In the data rows, the value 128 means zero.
The table, row by row:
[ 96 113 173 141 141 102 101 177 145 117 212 146  33 122 113 169 172 152
 116 116 124 127]
[101 124 175 168 142 126  91 157 148  88 199 141   0 120 134 169 181 175
 120 134  97 148]
[219  95 114 150 152 160 128  89 149 122 218 121 120 173 142 100 176 101
 139  71  52 100]
[162 168  84  83  86 124 164  98 102 157  22 111 230 120 117 109  54 113
 111 148 181 122]
[146 170  87  96  99 125 158 107 116 137  36 107 240 129 112  85  57 107
 126 148 150 128]
[144 172  97  83 120 122 156  82 122 162  40 113 251 121 104  97  49 117
 123 152 176 130]
[  8 192 132 109  71  87 136 175  93 107  21 127 156  56 127 151  70 169
 117 174 232 157]
[109 111 164 167 141 122 119 166 152 109 201 148  10 127 138 153 187 160
 134 137  98 133]
[140 162 121  93 109 119 159 102 101 133  28 122 255 129 124  89  63 117
 128 147 176 136]
[199  77 120 144 156 171 113  92 157 144 198 113 135 163 141 105 169  86
 149  74  58  79]
[ 76  99 170 146 145 116 100 159 145 108 185 148  28 105 146 177 192 150
 130 116 122 124]
[218  77 117 145 187 158 125  73 155 148 194 120 123 177 137  98 177 115
 149  67  45  79]
[222  74 121 130 168 166 129  97 151 123 219 117 115 181 151 114 170  69
 139  55  62 113]
[ 85 112 172 157 120 107  89 173 161 109 198 151  28 137 138 169 185 154
 139 117  92 142]
[209  76 120 146 179 165 124  80 155 157 191 123 101 163 144 117 173  97
 125  76  59 113]
[ 14 213 143 115  72  91 141 196  86 124  26 140 143  68 119 175  59 165
 123 201 212 175]
[145 164  92  74 106 138 153 118 113 140  40 122 240 131 120  97  54 115
 116 152 167 140]
[ 69 108 166 148 114 116 103 160 120 106 202 151  18 107 129 180 186 151
 122 113 114 160]
[ 73  94 175 154 146 114 105 173 150  89 207 142  26 125 132 145 199 149
 119 144 128 156]
[ 61 113 163 149 125 107  92 166 130  91 197 136  21 136 146 169 172 164
 134 121 118 124]
[ 88 107 166 160 139 122 101 166 140 109 199 138  36 124 142 162 179 154
 129 108 110 155]
[150 164  98 103 102 132 156 108 111 158  33 114 248 108 111  85  37 132
 133 155 177 133]
[215  76 117 128 142 155 114  86 147 145 204 106 123 171 107  99 161 101
 156  73  65  77]
Each row is made from 2 hidden switches, each on (1) or off (0), listed from the one that spreads the rows most. All are off in the first row of the table.
Further rows, each followed by whether each switch is on (1) or off (0), in that order:
[215  78 115 128 186 178 118  80 137 146 204 118 132 166 130 109 176  80
 144  72  46  90] 0 1
[142 174  83  86 112 137 159 100 111 134  13 106 237 121 120 106  60  99
 135 176 178 119] 1 1
[208  60 118 149 182 168 137 101 151 118 200 111 119 192 132 109 149  91
 140  89  48  88] 0 1
[225  63 137 159 165 169 135  78 143 130 204 134 109 178 136 108 171  91
 146  80  66  92] 0 1
[  1 207 133 127  71  69 117 190 101 118  21 135 136  70 118 154  64 166
  97 195 217 185] 1 0
[ 15 200 139 104  81  75 132 175 100 111  27 153 149  54 113 156  86 170
  95 198 223 179] 1 0
[144 161  84  82 113 123 146 113 107 143  36 120 232 112 119  84  45 122
 129 154 177 110] 1 1
[217  76 114 141 178 160 133  75 142 151 201 133 104 176 128 108 171  83
 155  74  67 105] 0 1
[ 81 123 178 162 143 110 112 159 132  98 191 147  35 119 135 184 188 160
 116 103 100 146] 0 0
[154 157  78  95 121 133 149 103 129 158  39 109 229 131 106  81  68 132
 121 152 169 150] 1 1
[139 159  95 115 103 121 174  96 117 160   4 116 238 120 126 106  45 110
 128 167 145 136] 1 1
[154 169  96  91 126 123 168 121 112 144  30 102 237 100 112  87  48 114
 114 145 172 126] 1 1
[220  68 131 141 156 170 106  80 134 146 202 114 123 169 148 109 172  81
 161  81  54  75] 0 1
[ 28 200 117 123  74  77 126 182  96 121  20 139 162  58 117 160  74 174
 108 207 239 161] 1 0
[ 78 113 152 155 140 126 104 165 135 118 191 130  24 137 129 171 187 151
 135 123 106 123] 0 0
[143 160  92  89 113 119 168 114  86 156  35 101 245 105 114  97  63 123
 121 147 166 126] 1 1
[ 76 118 165 160 126 113  87 159 136 107 195 149  10 125 146 166 191 155
 123 125 116 133] 0 0
[207  61 104 142 160 168 117  88 140 131 197 138 122 179 148 104 184  85
 155  87  61  86] 0 1
[ 97  92 161 154 114 123 121 144 147 121 188 149  37 122 130 144 194 135
 112 131 119 138] 0 0
[ 13 202 125 110  76  96 135 182 103 114  34 142 145  76 119 150  47 169
  89 197 222 186] 1 0
